In the data rows, the value 128 means zero.
Here are some points:
[ 90 155 153 130 128 137 161 129  94 130  85 173 136 139 184 159  67 120
  58 127 158 134 133 146]
[103 165 145  86 176 133 154 152 102 140  67 156 102 106 167 158  35 163
  89 151 174 132  98 123]
[128  98 147 110 117 168 145 171 171 124 144 159 114  63  71 143 140 121
 163  93 122 140  78 180]
[105 139 140  65 128 184 171 168 173 144 136 179  85  36  98 148  99 130
 147 102 142 134  47 167]
[ 82 122 154 117  66 191 179 152 183 135 165 184 124  80 107 143 135  80
 124  64 125 135  93 195]
[110 119 130 108 124 177 155 162 178 135 140 163 134  67  90 158 131 128
 150  82 136 123  76 181]
[171  65 180 123 121 124  94 195 117  52 108 113 154 122 145 106 150 112
 168 137  77 180 115 170]
[142 124 132  86 148 141 123 174 160 127 123 133 115  83  92 140 129 145
 153 118 135 155  77 159]
[187  71 192 123 142 108  84 204 112  65 110  98 146 107 138 118 141 124
 166 167  99 201 111 161]
[135 126 142  83 141 151 133 167 160 140 120 142 107  77  83 134 128 141
 158 114 134 161  78 156]
[165  50 196 141 124 122 100 193 138  59 114 123 168 134 150 129 127 109
 152 144  91 177 116 168]
[102 119 146 120  68 197 179 144 183 127 173 188 122  86 102 140 139  69
 129  69 123 142  93 194]
[133  99 147 115 112 170 144 171 170 119 152 160 122  72  78 138 145 111
 158  90 104 142  86 182]
[113 157 137  76 127 169 176 154 143 139 141 175  47  79 101 133 100 130
 139 120 141 138  86 152]
[134 122 135 130 121 148 146 151 123 129 143 154 104 108  69 120 137 121
 156 127 117 134 120 152]
[198  31 199 165 103 116  92 177 116  42 134 119 153 144 124  99 169  97
 170 160  63 179 138 161]
[190  68 198 134 111 110 105 183 111  53 124 106 123 121 146  97 136 103
 160 190  79 179 127 135]
[179  26 181 163  96 125 100 172 125  59 143 118 156 142 115 101 173  87
 169 147  64 164 127 158]
[144  88 139 156  78 145 142 140 134  87 185 137 122 119  93  75 178  76
 167 125  54 146 148 165]
[130  93 143 139  81 179 149 154 167 107 181 163 122  98  68 121 164  83
 169  96  96 120 126 187]
[163  47 197 138 109 130 102 196 137  55 116 125 159 119 143 118 143 108
 152 145  76 179 111 174]
[143 108 170  80 148 133 125 189 157 118 110 138 127  64 149 148 108 137
 151 129 132 164  56 154]
[158  85 142 132 133 112  86 155 135  95 118  91 167 129 138 114 166 122
 162 128 100 156 117 139]
[182 126 151 115 169  73  62 145 111 116  97  63 132 145 141 110 125 159
 151 180 134 159 129  85]
[106 175  71 130 143 121 136  65 129 176 130 126 123 145 134 146 111 157
  98 122 163  70 144  72]
[ 91 171  75 129 149 119 136  70 123 184 120 130 131 144 154 160 104 159
  82 119 174  68 142  81]
[167  94 163 143 137  92  76 142 124  96 124  81 154 154 163  95 149 138
 137 174 118 167 147 109]
[137 132 116 131 146  92  95 108 118 144 125  86 140 159 132 110 150 146
 130 152 133 120 151  88]
[ 95 155  62 145 135 124 129  56 130 173 139 123 146 150 137 162 125 150
  95 106 146  60 169  88]
[ 91 163  48 148 128 118 139  43 129 170 136 124 143 158 141 144 123 147
  92 104 153  59 165 102]
[150 136  99 152 154  74  86  93 108 131 120  64 147 175 139 107 151 156
 132 151 129 107 166  61]
[138 147 101 126 161  91 103  87 118 152 116  89 128 141 151 127 115 163
 123 152 155 105 145  55]
[ 92 172  44 142 129 129 149  56 136 171 135 125 142 154 136 140 123 149
  94 103 153  63 160 100]
[136 131 123 151 129  96  92  86 128 137 140  81 153 172 148 113 160 119
 119 136 130 120 168  80]
[122 155  94 102 164 114 122  97 138 169 120 110 113 125 140 141 110 169
 119 140 152 100 106  68]
[168  98 158 147 134  76  61 134 118  92 117  62 163 169 157  99 165 123
 134 161 111 174 154 109]
[183  91 166 138 158  75  47 171 119  87 100  67 162 146 142  99 159 147
 162 162 113 179 121 123]
12 more points follow, each with its number after it:
[180  92 160 130 159  84  49 159 134  93 102  63 159 143 143 112 156 149
 163 160 109 171 127 121] 0
[ 65 176  55 143 111 151 165  49 145 185 146 149 131 140 138 157 109 129
  79  65 159  56 146 111] 1
[116 167  86  87 166 123 124  94 143 172 124 119 111 118 139 146 102 175
 118 129 167 101 109  81] 2
[119 141  92 113 156 134 124 112 159 165 124 114 139 107 117 146 133 165
 131 109 154 102 105 104] 3
[ 72 171  62 127 113 145 167  61 155 186 142 144 138 138 142 145 120 127
  81  81 162  83 138 110] 4
[ 91 175  41 138 143 131 145  71 133 180 116 135 141 138 135 137 116 152
 113  99 157  71 140 101] 5
[ 90 164  82 105 144 153 159  97 160 183 131 161 129 100 127 179 100 145
 106  84 169  37 104 114] 6
[100 149 101  93 154 145 147 121 158 179 124 147 123  90 130 170 109 162
 119  95 166  83  78 116] 7
[ 88 129 120 130 111 161 150 116 166 155 142 159 154 107 132 172 130 109
 107  58 145 104 100 146] 8
[ 87 130 105 112 131 164 150 133 174 160 135 158 141  85 104 169 127 141
 133  65 151  99  85 152] 9
[144 107 186  75 145 145 126 194 159 114 109 138 116  70 143 146 107 134
 158 132 129 168  57 161] 10
[109 139 134  63 131 181 165 168 172 144 143 178  79  36 117 155  94 131
 151 102 145 135  43 158] 11
Which of these numbered points is nearest to each point below, ignoring the direction in which the first points spread most? Its number follows each.
[ 90 163  85 120 141 148 156  86 151 182 134 151 133 119 136 176 113 153
 104  93 168  49 121 108] > 6
[140 116 127 108 147 128 122 159 147 122 112 118 143  95 118 131 141 145
 156 103 122 140  88 146] > 3
[ 75 191  63  88 140 157 168  91 145 206 122 154 110 102 140 169  82 167
  91  91 180  72  98 109] > 7
[147  61 198 145  94 136 115 171 140  58 121 132 168 132 167 126 140  80
 130 138  90 188 122 170] > 4
[ 92 176  72  89 148 155 162 120 138 164 115 146 108  98 117 138  98 157
 125  97 151 116 100 135] > 7
[ 70 143  99 130 102 172 171 102 177 170 150 171 149  99 120 173 132 108
 100  41 152  94 106 153] > 8
[ 75 152  72 165 104 147 156  62 142 167 151 148 159 148 135 161 129 122
  86  76 152  49 157 124] > 1
[ 88 137  84 106 135 158 155 123 160 159 120 147 135  93 108 153 127 146
 138  58 144  98  96 150] > 9
[108 137 138  75 126 189 178 164 178 148 146 184  71  42  94 147  89 120
 148  99 134 134  61 174] > 11
[ 24 183  75 115 115 178 193  87 156 198 128 195 132 109 142 189  87 122
  60  52 181  80 120 145] > 8
[151 131 112 146 113 120 124 123 109 114 151 112 115 142  86  65 165 117
 165 147  91 145 153 129] > 5
[ 76 168  77 120 117 146 162  69 152 181 139 142 121 129 140 144 120 126
 103  83 161  89 131 114] > 4
[ 95 156 123  93  92 160 158 130 171 149 141 152 104  97 131 127 113  98
 115  94 140 148 100 154] > 4
[104  97 149 164  21 175 155 117 156 102 204 165 134 121 112 106 162  30
 131 100  94 138 152 186] > 1
[ 89 176  39 134 134 125 139  70 126 176 135 127 137 136 135 148 116 158
  99  98 158  70 146 102] > 5
[147 108 179  74 148 149 132 200 153  99 112 147 105  66 130 142 106 128
 157 136 126 171  55 161] > 10
[187  40 203 156 104 126  99 189 124  49 138 123 146 131 105 105 167  91
 178 153  67 179 129 174] > 5
[104 165  58 143 133 116 133  58 119 164 128 115 142 165 142 135 125 145
  99 115 151  69 164  93] > 5
[108 120 128 108 124 174 144 148 179 143 142 165 128  69  85 171 132 127
 149  75 137 115  74 173] > 9
[134 120 170 121  75 153 146 150 138  99 171 147 104 123 113  83 149  61
 140 138  92 180 127 167] > 4
[ 91 146  81 145 123 146 150  82 148 153 151 143 161 139 128 158 131 144
 106  76 156  55 136 124] > 1
[109 176 104  59 147 174 186 135 145 168 123 182  67  66 117 160  74 147
 116 108 165 109  80 143] > 11
[ 95 133 101 116 131 165 139 127 173 152 143 166 146  88  97 171 127 142
 130  64 152  92  88 153] > 9
[ 98 169  58 141 135 120 134  54 116 170 134 119 146 158 144 138 120 149
  95 113 157  68 164  85] > 5
[156 101 152 109 135 132 117 191 133  91 115 125 127  94  97 116 150 126
 175 127  97 180  89 171] > 3
[ 85 183 111  69 171 145 171 133 122 169  77 175 101  93 166 183  21 165
  75 139 189 110  83 126] > 10
[ 79 162  77 163 116 138 155  66 129 170 139 149 156 150 146 164 122 136
  91  78 156  47 159 123] > 1
[187  99 156 138 159  75  50 162 108  77  93  48 159 157 152  92 155 148
 150 188 101 182 144 106] > 0
[103 151  87 100 144 148 153 109 156 177 123 145 113  97 135 184  96 166
 110  83 168  70  87 113] > 7
[142  94 160 110 133 147 122 187 158 111 118 140 145 100 100 148 138 127
 166 109 113 155  76 172] > 7
[144  62 201 154  92 140 128 175 145  56 122 134 165 123 163 125 134  78
 118 131  96 184 120 180] > 4
[158  87 167 119 116 156 117 184 165 105 135 149 126  85  98 132 148 111
 171 111 106 161  92 179] > 6
[144  50 203 154  90 134 116 176 130  48 123 133 160 131 162 117 151  74
 133 144  81 184 132 176] > 4
[ 85 149  84 156 110 139 146  62 150 165 152 151 149 146 139 159 138 125
  92  78 147  55 142 109] > 1
[112 109 137 105 118 174 136 164 176 136 141 172 127  69  88 167 133 125
 155  83 135 131  73 177] > 9
Now 12 new points, numbered from 0 again:
[176  50 210 141 110 135 106 188 136  60 132 125 142 117 113 114 157  98
 177 143  79 180 112 178] 0
[128  86 165 163  34 165 143 139 148  90 188 159 137 133 118 101 167  24
 135 113  73 152 151 178] 1
[146 144 155 120 161 102 126 148  64 115  85 129  99 141 152 127  84 149
 128 184 138 136 141 109] 2
[148 133 120 140 128 102 117 133  88 119 124 104 114 149 102  77 152 133
 151 152 103 148 158 118] 3
[122 118 138 121  90 173 165 136 163 122 165 157  84 101 124 113 124  98
 140 135 102 138 124 150] 4
[154 128 163 128 174  88 111 156  54 104  68 105 129 149 160 126  83 167
 111 191 138 153 135 119] 5
[155 120 124 140 121 108 128 134  89 116 139 116 105 149  90  73 155 122
 153 153  97 147 151 129] 6
[152 138 160 119 174  90 113 154  55 107  74 121 117 147 160 127  87 140
 113 181 138 150 134 105] 7
[137 102 138 151  99 149 133 144 139 122 171 139 124 119  67 105 170 104
 166 107 111 143 120 155] 8
[135 150 143  99 139 137 153 140 109 134 128 154  56 106 111 114  98 135
 138 156 128 138 111 122] 9
[145 140 128 149 136 107 132 146  63 111 109 123  98 155 115  91 132 133
 140 161 100 137 156 120] 10
[132 152 144 111 143 144 153 136 100 135 121 153  75 119 116 124  93 137
 131 159 137 135 106 112] 11
Which of these numbered points is nearest to each point below, ignoring the direction in which the first points spread most? Its number follows each.
[134 125 148 102  91 188 177 157 165 123 176 181  75  72  87 119 122  97
 160 112 110 136  94 172] > 4
[131 148 106 134 115 124 149 125 109 125 151 126  93 127  86  88 145 126
 152 129 105 131 148 139] > 6
[190  87 194 130 126 101  98 173 105  58 116 105 126 138 154  97 132 113
 139 202  85 189 125 130] > 2
[ 98 174  67 132 143 123 142  59 122 176 129 126 128 154 147 148 101 154
  88 118 165  65 151  77] > 0
[152 136 133 154 146  87 115 133  39 105  95 108 111 170 131  91 124 133
 125 174 110 152 162 101] > 10
[131 127 122 143 109 145 155 127 131 126 167 144 104 112  55 110 160 119
 163 114 125 122 134 147] > 8
[101 145 138 108  83 173 176 133 156 129 162 172  94  99 104 126 122  81
 123 101 120 151 113 168] > 4
[142 115 128 137  98 140 133 137 134 130 168 135 110 120  51 101 165 115
 171 121 107 133 133 149] > 8
[148 121 161 144 152 108 118 158  65 103  93 133 130 133 132 132 102 141
 121 167 129 143 143 128] > 2
[ 97 149  87 124 157 113 120  79 127 173 114 116 159 148 149 162 112 164
  91 119 168  72 145  94] > 0
[179 108 141 152 167  62  47 129 107 114 115  51 158 171 133 107 165 153
 152 167 120 147 156  91] > 3
[130 141 127 117 203  87 105 151  65 126  33 105 146 138 171 145  81 191
 103 156 155 138 109 109] > 5
[ 76 163 111 114  84 186 200 114 147 154 158 193  97 102 105 137 114  92
 103  82 124 116 121 168] > 4
[134 122 112 137 122 136 129 133 139 137 153 130 114 122  62 107 166 124
 165 113 116 127 132 140] > 8
[136 151 145 105 148 131 146 143  92 133 112 147  73 117 112 125  86 128
 122 170 138 129 117 115] > 11
[146 136 173  91 183 108 116 193  82 109  57 127 114 111 160 148  71 151
 118 162 149 165 101 131] > 7
[125 120 148 103  96 192 176 154 164 121 166 180  97  73  87 123 127  84
 157 113 108 137  95 171] > 4
[ 68 161 113  94 102 178 178 116 169 160 146 176 108  79 120 146 108 106
 105  74 150 134 108 154] > 4
[174  87 153 157 133  76  40 141 112  84 116  59 169 171 160  94 164 142
 134 170  87 168 166 108] > 3
[ 91 123 145 114  83 191 175 141 183 127 158 196 126  78 110 151 125  82
 124  63 128 135  91 191] > 4
[144 117 132 134 109 143 138 139 134 125 170 129 101 117  44  93 163 112
 173 125 105 137 135 147] > 8
[126 130 156 165 107 112 132 123  65 113 116 139 133 174 149 115 112  96
  92 151 114 142 174 122] > 10
[142 139 168 101 173 108 138 180  79 108  66 135 107 119 151 146  70 157
 122 177 148 158 105 129] > 2
[ 59 159 117 100  94 197 190 133 183 163 144 186 114  93 113 149 116 101
 110  71 149 128 107 186] > 4
[178 115 128 150 158  53  41 124  97 105 110  40 150 177 143  92 163 157
 157 173 109 147 163  95] > 3
[177 101 167 114 143  95  78 182 110  74  89  97 141 133 145  93 141 140
 158 166 105 200 114 141] > 7
[ 81 156 134 117  70 191 192 130 152 146 159 197  93  97  89 137 119  75
  98  89 133 125 116 180] > 4
[145 118 176 165 124  92 122 150  56  85  96 125 140 172 156 115 117 109
 106 168 113 161 165 136] > 7
[130 147 162  94 174 109 138 170  89 113  63 143 105 114 174 151  59 161
 109 170 160 151 100 128] > 2
[150 150 153  97 153 129 150 150 102 135 114 137  72 111 121 122  95 147
 134 163 138 140 111 105] > 11
[ 95 150 124 100 172 141 150 127 114 153  74 159 138 109 161 186  42 169
  87 120 178 116  97 140] > 11
[176 102 141 142 158  66  54 127 117 112 107  53 157 167 135 108 169 156
 153 162 111 142 158  85] > 3
[174  91 201 103 107 151 128 206 128  78 129 143  94  88 121 113 121 108
 175 164  96 182  94 160] > 11
[173 108 130 152 159  68  55 121 101 116 117  58 156 171 135 110 162 154
 148 162 121 135 157  81] > 3
[145 120 137 123 113 133 138 147 139 122 160 142  95 105  45  96 161  99
 175 126 105 140 122 152] > 8
